(in the rows, 128 means zero)
Rotation paths and how fast each direction turns (deg/step):
Each turn is a multiple of 5 degrees from 10 to 175, or 0.
Each row of a path follows its step; steps can be skipped.
Path 1:
step 2: [123 130 129 131 140 131 122 125 123 123 123 127 134 123 123 123 116 131
 129 126 127 117 135 120 123 126 132 115 115 129 136 131 127 123 128 133
 139 116 137 121 127 119 125 128 128 123 124 129 124 127 125 126]
step 4: [129 134 127 120 129 136 125 120 117 119 133 116 132 119 126 121 125 138
 130 127 127 134 139 133 132 128 127 121 121 133 131 134 124 119 132 119
 130 122 131 127 133 135 125 126 124 121 122 127 122 132 134 124]
step 6: [124 130 126 118 127 136 138 117 127 124 123 115 123 125 124 127 124 131
 116 130 119 121 133 129 128 128 134 121 117 129 132 134 124 122 126 130
 124 115 125 129 128 132 133 129 132 126 128 130 135 135 123 138]
step 8: [122 122 128 135 134 127 128 117 127 116 130 118 127 126 121 123 119 132
 126 131 126 121 130 128 120 120 122 123 123 117 126 132 127 131 123 123
 135 119 131 124 132 135 134 122 134 129 117 137 126 134 123 124]
step 11: [125 129 126 135 119 135 119 119 131 132 138 124 130 127 114 133 119 131
 128 119 132 135 134 114 127 126 120 119 126 120 131 138 134 129 124 125
 133 125 129 125 129 129 124 133 128 123 129 131 134 122 131 133]
step 12: [118 124 134 125 133 130 132 127 137 120 127 117 130 121 129 128 130 127
 127 130 124 126 128 120 123 130 128 113 129 133 133 127 127 120 115 134
 126 120 127 128 136 132 135 133 115 125 125 131 125 129 119 133]
step 14: [118 120 123 131 129 125 127 113 128 130 130 112 128 120 129 127 123 129
 132 136 140 131 130 130 130 116 128 112 134 125 128 125 129 126 128 125
 123 132 130 129 130 135 129 128 125 124 121 139 128 130 124 132]
step 20: [121 123 125 130 114 130 121 117 128 131 131 125 118 123 135 133 127 124
 126 132 132 131 132 129 131 136 131 110 131 126 135 132 122 125 129 120
 130 121 133 133 132 130 120 120 126 130 133 132 121 129 122 132]
Directions:
[128 128 127 128 131 127 131 130 128 126 124 129 127 127 127 124 129 130
 128 127 129 129 127 129 131 126 128 127 128 128 129 130 126 127 128 128
 127 126 129 128 130 131 129 130 130 128 127 129 126 128 126 129] => 170
[130 126 128 129 130 128 128 125 127 127 127 129 128 131 129 129 127 129
 128 129 130 126 126 131 126 128 127 128 128 129 127 128 127 127 129 128
 131 131 132 126 127 127 126 129 129 126 129 131 127 129 127 126] => 55
[129 127 131 128 130 129 127 125 128 127 129 128 130 125 126 129 131 127
 127 127 131 127 127 125 129 127 128 130 126 126 128 125 130 128 125 126
 127 128 129 129 129 127 128 128 131 127 127 128 125 127 128 127] => 110
[128 126 128 128 128 129 130 129 129 129 128 127 126 127 126 128 129 126
 128 128 127 126 128 131 126 130 126 130 128 125 126 130 126 129 129 124
 130 127 128 129 127 128 128 126 130 130 129 128 129 127 125 127] => 35
[128 130 127 127 129 129 126 126 130 129 129 130 124 125 127 129 128 127
 129 130 126 129 124 129 127 128 128 125 127 130 126 127 127 128 128 129
 126 128 129 128 128 130 129 126 127 129 128 129 127 127 127 126] => 175
Path 2:
step 6: [118 126 123 124 125 122 128 134 124 124 124 116 130 129 126 118 122 132
 144 130 124 122 132 122 132 134 130 132 128 126 119 130 121 127 124 133
 121 127 127 126 123 121 124 129 140 129 125 125 127 130 135 129]
step 7: [122 130 126 126 126 119 136 120 122 127 118 135 131 122 133 131 129 134
 137 136 125 129 134 125 136 138 131 126 121 120 124 132 126 123 124 134
 127 124 138 130 131 126 130 134 126 123 130 125 123 122 117 131]
step 12: [124 137 119 129 129 125 130 129 126 129 125 131 126 120 125 140 131 134
 131 132 126 128 137 130 131 134 128 128 138 127 129 129 125 130 141 140
 134 123 129 133 120 127 127 142 135 127 132 124 123 133 126 129]
step 14: [123 134 128 123 126 121 133 133 119 132 122 131 133 133 128 135 131 130
 132 128 134 125 132 120 120 125 133 126 124 116 121 121 129 118 131 128
 122 130 134 140 120 128 128 132 124 125 134 129 119 129 122 129]
step 15: [128 126 118 126 118 132 132 140 128 135 123 131 133 115 123 127 120 134
 132 123 124 123 135 125 123 125 130 124 132 127 119 133 119 129 136 130
 132 128 130 129 119 126 130 136 125 126 126 122 129 131 129 132]
step 18: [125 135 123 124 120 125 129 129 126 123 123 129 135 132 124 122 118 128
 146 124 121 128 129 126 123 123 132 132 134 128 126 129 125 126 128 128
 132 134 131 131 122 124 127 129 121 128 141 116 131 128 134 136]
step 20: [124 123 134 124 130 127 124 116 132 136 126 130 136 124 126 134 122 133
 139 123 119 129 144 122 118 124 133 127 127 129 125 127 117 123 133 125
 126 131 134 126 122 128 127 127 134 127 125 130 135 129 127 129]
step 21: [117 130 126 125 131 125 126 131 124 128 120 126 133 133 126 136 135 126
 133 121 129 131 143 126 129 133 129 130 133 124 126 129 122 119 127 122
 132 133 126 129 124 123 128 125 126 123 140 115 120 136 130 129]
Directions:
[128 129 126 125 130 129 126 130 133 130 127 129 128 127 128 126 129 130
 128 131 128 129 127 129 130 126 126 131 130 128 127 130 128 129 128 129
 125 128 129 128 128 129 129 128 130 128 128 129 127 128 130 128] => 110
[130 129 125 128 127 128 128 126 128 129 129 128 129 128 128 129 126 124
 129 128 127 126 129 129 133 129 126 129 129 127 126 127 130 128 127 127
 130 131 126 126 128 127 128 128 129 129 126 130 126 130 129 128] => 65
[129 128 124 128 128 129 127 128 131 126 128 128 126 126 130 126 127 129
 128 127 128 127 126 127 128 129 130 128 126 127 125 127 129 127 128 127
 128 127 129 129 131 129 127 127 125 130 127 125 128 128 125 130] => 45
[126 129 130 128 128 129 129 130 128 127 129 125 127 131 127 127 127 129
 130 128 130 128 129 128 128 127 127 128 130 128 128 128 127 126 127 127
 127 126 125 128 130 128 125 124 126 129 129 129 127 130 130 130] => 145
Path 3:
step 0: [130 124 132 127 137 126 129 133 133 124 133 122 127 127 135 135 128 129
 127 128 131 118 130 132 115 126 123 125 125 127 130 129 123 134 135 131
 116 133 134 119 123 125 128 124 120 127 137 128 113 125 117 126]
step 2: [128 116 138 132 129 117 128 131 132 118 132 120 125 124 128 129 126 127
 126 120 124 132 129 123 128 129 133 132 120 115 130 127 125 127 138 129
 128 133 124 131 122 120 130 126 126 131 133 127 118 114 125 131]
step 3: [129 135 126 131 124 125 129 133 122 125 127 125 128 132 126 138 131 128
 142 120 127 127 130 125 125 136 134 126 135 121 128 135 127 121 134 130
 128 138 128 126 128 122 133 129 128 129 131 125 115 113 123 138]
step 8: [128 125 131 122 138 128 125 137 130 118 127 126 121 121 140 133 128 130
 124 124 130 128 134 123 122 136 133 131 133 125 134 126 137 132 133 124
 115 131 123 126 128 120 127 131 127 125 139 134 126 120 124 136]
step 9: [120 125 128 130 136 133 127 127 126 119 131 129 129 124 129 142 128 133
 132 120 123 123 134 127 121 134 126 130 124 130 128 125 126 127 139 131
 114 137 129 121 140 123 125 134 130 127 127 123 118 130 120 133]
step 10: [130 118 134 125 136 121 131 127 134 116 133 121 128 130 132 135 133 130
 132 126 127 124 127 133 120 125 128 120 123 125 134 130 118 133 131 131
 121 132 124 117 132 127 129 125 127 127 134 133 125 119 116 124]
step 12: [127 119 139 135 129 119 127 132 121 127 131 121 120 123 127 130 129 124
 131 124 126 136 129 128 129 130 130 128 128 127 129 128 120 127 138 128
 119 133 133 128 119 124 133 128 126 132 124 132 116 112 122 134]
step 16: [124 125 126 123 125 128 125 132 130 128 124 120 121 129 135 134 134 138
 125 126 140 120 126 133 124 133 133 120 139 126 132 135 125 129 130 123
 120 126 132 122 129 121 128 126 134 127 128 130 124 116 115 136]
Directions:
[131 129 130 128 128 128 127 128 129 130 127 127 128 129 127 130 127 128
 126 127 130 126 129 128 127 132 128 127 130 127 131 131 131 129 127 127
 130 128 129 128 129 129 129 127 127 128 132 127 126 129 129 127] => 135
[129 127 129 131 128 129 127 126 125 128 129 129 129 126 131 126 130 129
 127 128 126 129 127 127 128 128 127 130 129 127 127 131 129 128 129 126
 129 128 127 131 126 126 130 131 129 126 129 126 129 127 126 127] => 70
[129 125 128 125 127 127 127 129 130 128 127 131 126 129 127 127 132 126
 126 128 128 129 129 128 131 128 127 126 130 129 128 130 127 126 128 127
 126 127 127 127 127 127 126 130 127 129 129 130 128 126 126 126] => 175
Path 4:
step 3: [132 124 136 131 123 121 123 137 124 130 126 135 126 124 123 123 127 133
 134 122 117 135 134 121 126 128 126 131 126 121 128 115 133 123 131 125
 124 124 133 127 131 127 124 123 128 130 127 133 134 121 135 127]
step 4: [132 134 137 126 129 127 125 130 124 143 125 123 120 122 129 122 123 128
 127 123 128 133 126 135 126 128 119 128 135 124 122 135 136 126 126 129
 130 125 126 132 124 126 129 119 126 126 124 136 137 128 129 117]
step 7: [140 116 131 124 123 131 136 125 130 132 128 123 125 128 121 121 129 129
 130 131 131 134 127 133 128 125 121 133 138 120 126 141 131 128 135 131
 126 134 122 127 129 128 120 125 131 134 124 126 127 132 130 125]
step 8: [130 136 135 121 125 132 127 128 134 120 127 131 134 138 128 130 124 123
 130 133 122 131 136 131 128 117 126 127 128 129 132 139 136 138 130 128
 124 137 129 129 127 127 128 127 128 133 126 120 134 137 124 125]
step 9: [120 131 124 127 128 121 126 130 135 119 133 128 132 133 133 126 128 138
 123 127 122 120 131 126 138 125 127 133 124 126 124 130 136 134 138 133
 136 130 134 134 132 133 127 129 124 130 119 124 132 126 129 134]
step 12: [128 134 123 126 125 126 130 129 123 121 144 127 130 122 136 130 124 136
 121 129 134 131 129 121 132 124 130 127 126 133 129 130 139 130 121 132
 132 133 123 132 135 136 136 128 125 125 122 134 123 128 130 128]
step 17: [130 127 115 127 125 137 130 122 126 135 124 131 133 130 123 128 131 124
 127 125 123 134 129 141 137 133 123 132 134 117 132 123 123 131 128 127
 130 128 121 138 127 130 130 128 124 128 132 134 127 122 131 136]
step 18: [129 128 129 127 125 136 132 129 131 131 119 131 134 119 128 136 128 134
 124 136 127 136 131 123 129 126 118 132 134 124 128 122 128 132 126 134
 122 136 119 129 123 119 132 127 127 130 131 123 121 139 130 134]
Directions:
[129 129 128 129 130 124 127 129 128 128 126 127 126 127 130 127 130 128
 130 130 127 129 126 130 129 125 128 130 128 126 128 129 130 128 129 129
 128 128 127 131 127 128 127 129 131 130 131 125 128 129 128 127] => 25
[129 127 125 127 128 130 131 127 127 127 129 131 130 126 126 128 128 128
 128 130 131 131 124 128 128 127 128 126 128 127 130 129 129 128 128 129
 127 129 126 129 130 129 128 129 130 127 130 129 125 127 128 129] => 65
Path 5:
step 0: [134 136 130 120 131 127 129 127 127 123 126 125 138 125 127 128 125 133
 129 130 133 120 133 138 137 131 131 135 110 132 121 131 128 122 129 124
 139 121 131 132 128 125 123 124 122 130 137 129 130 128 135 121]
step 4: [134 129 119 130 135 134 123 121 127 122 126 126 121 128 134 133 126 128
 117 134 132 134 119 127 138 118 118 126 121 131 129 126 130 132 127 137
 136 129 124 134 137 127 126 124 133 135 131 134 131 125 120 137]
step 6: [131 120 122 119 126 129 123 126 127 123 133 123 131 125 129 123 127 126
 132 131 130 122 121 133 130 136 129 132 118 125 133 133 132 122 123 129
 133 128 117 130 152 125 132 130 131 130 125 123 129 129 127 127]
step 9: [125 131 129 129 132 133 130 130 131 116 126 131 130 133 127 129 125 121
 125 128 129 126 123 131 123 114 115 125 130 134 123 131 129 129 122 135
 140 137 126 135 118 127 126 126 122 126 127 133 133 127 118 139]
step 14: [119 130 128 127 133 129 134 128 124 122 119 131 124 128 122 129 127 131
 132 125 128 122 125 132 132 119 123 124 139 144 132 132 128 126 125 137
 136 131 131 124 125 128 123 122 137 120 124 131 123 113 130 130]
step 15: [135 136 125 128 125 139 119 129 137 121 133 126 135 134 136 137 129 124
 111 125 129 133 130 123 130 130 127 121 130 126 134 128 123 127 126 129
 122 130 126 132 129 117 126 129 121 129 129 132 136 128 126 138]
step 16: [131 126 128 123 128 124 131 131 119 126 128 129 133 135 128 127 128 121
 139 127 137 117 129 130 130 121 137 137 127 130 132 140 127 130 125 131
 137 119 135 135 124 122 124 129 133 139 122 131 123 125 128 123]
step 20: [129 133 125 132 129 131 123 131 132 111 127 123 134 131 131 125 122 123
 115 123 138 133 126 128 127 128 128 126 133 138 136 125 136 134 128 128
 131 129 128 122 125 125 122 126 137 130 123 128 122 129 125 141]
Directions:
[126 128 131 125 128 128 130 129 129 126 129 125 128 129 129 129 130 129
 127 125 128 130 126 127 126 127 128 128 125 124 128 126 127 128 129 128
 130 129 129 126 127 128 128 128 127 128 129 130 130 127 128 128] => 170
[126 126 128 129 128 128 128 127 128 129 127 129 125 125 129 128 131 126
 129 127 128 129 127 128 125 130 124 128 128 130 129 128 128 130 128 131
 128 128 129 128 127 130 127 128 126 128 130 128 129 128 131 130] => 70
Path 6:
step 1: [132 133 123 122 120 125 130 126 117 124 130 134 128 133 124 131 125 114
 130 133 136 124 126 122 126 133 132 122 138 122 126 132 122 123 133 121
 126 132 125 132 131 136 129 133 134 137 134 130 132 136 135 130]
step 7: [132 131 128 121 129 119 126 129 120 127 122 123 133 135 125 127 128 124
 118 127 133 130 129 124 128 132 126 132 131 132 128 134 120 125 134 127
 121 133 127 127 125 144 122 130 117 130 138 116 118 127 125 132]
step 8: [127 127 125 120 122 127 138 132 124 132 128 121 127 139 132 129 121 124
 126 123 123 125 135 129 127 132 125 117 122 131 118 130 129 127 133 115
 124 134 115 130 132 132 127 135 125 125 126 129 128 131 134 119]
step 11: [125 121 139 128 123 136 134 127 130 130 124 118 130 124 137 133 129 126
 127 125 124 124 131 124 129 132 133 119 125 126 130 132 121 122 136 122
 125 128 115 117 131 130 134 139 127 128 135 123 120 129 127 126]
step 12: [136 118 128 125 122 126 124 128 117 115 132 122 127 124 131 135 127 128
 135 130 129 122 130 123 126 128 126 121 124 127 119 126 123 125 129 125
 132 134 134 124 126 134 121 127 139 130 144 133 125 127 129 125]
step 14: [133 134 135 123 125 123 127 130 132 138 130 128 121 128 129 130 125 130
 129 127 129 129 124 127 134 140 133 128 132 134 124 136 123 126 136 125
 124 132 122 118 124 138 134 135 129 129 124 126 119 135 121 115]
step 16: [131 137 132 125 118 130 130 136 122 118 127 132 130 133 136 132 125 120
 123 134 128 122 140 122 128 133 125 131 121 129 127 121 125 135 128 123
 116 133 129 132 128 132 133 121 121 133 133 121 124 124 123 135]
step 17: [134 126 132 127 132 131 136 132 125 136 134 119 131 132 129 138 122 123
 129 126 133 120 133 118 129 131 129 135 123 127 126 133 127 122 128 126
 117 130 126 128 133 132 136 129 129 133 123 136 120 132 131 112]
Directions:
[129 127 129 128 124 128 128 127 130 130 126 129 130 129 126 128 128 126
 129 129 130 131 128 127 130 129 126 128 130 128 130 131 127 127 126 128
 127 127 129 128 131 129 130 128 124 130 127 128 128 127 130 127] => 115
[129 130 128 129 128 129 128 129 129 128 128 127 128 127 126 129 127 129
 128 131 129 128 129 129 125 128 128 126 127 125 129 123 129 130 128 130
 126 127 126 129 131 128 130 129 126 128 128 128 127 128 126 126] => 55
[129 130 130 129 127 125 129 130 128 129 131 126 128 126 126 129 126 129
 127 127 127 128 125 127 130 126 128 131 129 128 131 127 130 128 128 126
 127 126 128 127 127 127 128 125 127 129 128 130 125 128 128 128] => 100
Path 7:
step 0: [124 121 124 127 131 131 124 127 128 137 124 125 135 126 137 134 120 128
 131 133 121 130 135 131 135 124 125 125 117 129 129 125 135 133 124 127
 132 128 123 133 131 131 139 125 131 132 121 133 124 136 130 123]
step 3: [119 133 128 125 131 132 121 124 128 127 130 131 134 130 127 135 123 127
 134 130 132 117 133 123 131 122 128 135 123 136 124 133 137 127 124 131
 121 125 126 137 129 131 121 119 136 134 129 123 127 126 124 132]
step 7: [124 136 124 123 124 134 135 123 123 139 131 127 131 128 123 122 128 125
 130 126 127 125 129 123 130 123 131 124 129 121 133 126 134 138 129 129
 131 130 135 120 135 125 135 129 128 122 128 138 125 134 137 122]
step 8: [125 139 128 124 124 118 128 128 126 125 126 131 124 128 130 124 126 131
 125 131 139 121 124 136 133 116 131 126 132 125 121 129 122 128 125 130
 128 135 131 123 124 121 121 117 134 123 130 124 125 124 130 127]
step 11: [138 129 124 133 135 127 121 134 125 126 131 128 127 136 135 122 122 130
 123 131 130 137 127 144 133 128 125 128 130 127 125 134 125 120 127 132
 132 130 127 128 129 119 133 132 131 120 125 127 123 135 126 127]
step 12: [133 124 129 128 138 127 136 133 128 132 125 129 129 126 131 128 129 125
 120 123 127 127 133 122 134 124 125 127 122 134 130 124 134 129 129 129
 128 127 120 133 132 127 147 116 126 123 125 126 130 130 137 126]
step 18: [126 129 130 130 130 128 126 140 131 134 132 130 130 127 137 124 121 125
 127 128 126 130 127 132 125 119 131 129 138 122 124 132 136 136 126 126
 122 137 121 128 135 135 128 123 137 131 124 127 125 137 128 132]
step 21: [135 130 128 127 134 131 121 130 130 131 133 137 131 131 120 130 120 127
 124 119 137 130 129 135 125 121 138 127 127 128 126 138 128 133 124 133
 129 125 123 132 125 133 121 122 127 119 136 128 132 128 130 127]
Directions:
[126 125 126 128 128 129 129 126 129 128 128 129 129 128 127 129 128 128
 128 131 127 130 126 129 128 129 125 127 129 130 128 128 131 130 127 126
 126 126 127 128 127 130 129 128 128 130 126 126 125 128 126 132] => 25
[127 127 128 133 133 126 128 127 129 128 129 128 130 131 128 128 130 129
 127 128 128 126 128 126 131 127 128 127 127 127 128 128 129 128 128 131
 129 126 128 127 127 128 128 129 127 128 128 129 129 128 126 130] => 35
[129 128 128 128 129 129 126 131 126 128 130 128 127 130 130 129 130 126
 128 129 127 128 127 126 128 129 128 124 128 131 126 129 128 124 127 126
 128 127 129 130 128 129 127 129 127 127 128 127 128 131 128 127] => 60
[127 131 126 127 128 131 129 128 127 129 126 127 128 127 128 130 127 129
 128 128 129 127 128 126 131 128 128 126 126 127 129 128 127 130 126 129
 127 125 127 130 128 128 129 126 124 127 130 126 131 128 130 128] => 155
[127 131 130 128 130 127 124 129 127 128 126 130 127 127 128 126 127 128
 129 129 127 130 126 130 128 130 128 130 128 129 127 128 128 129 129 132
 125 127 125 128 129 127 125 128 126 127 129 128 127 129 127 129] => 145
[129 127 128 129 129 131 131 130 128 128 130 128 127 129 129 128 128 128
 130 130 129 132 126 127 129 128 126 128 126 126 129 126 130 127 129 129
 128 132 124 130 127 127 128 130 130 129 129 128 128 126 129 127] => 60
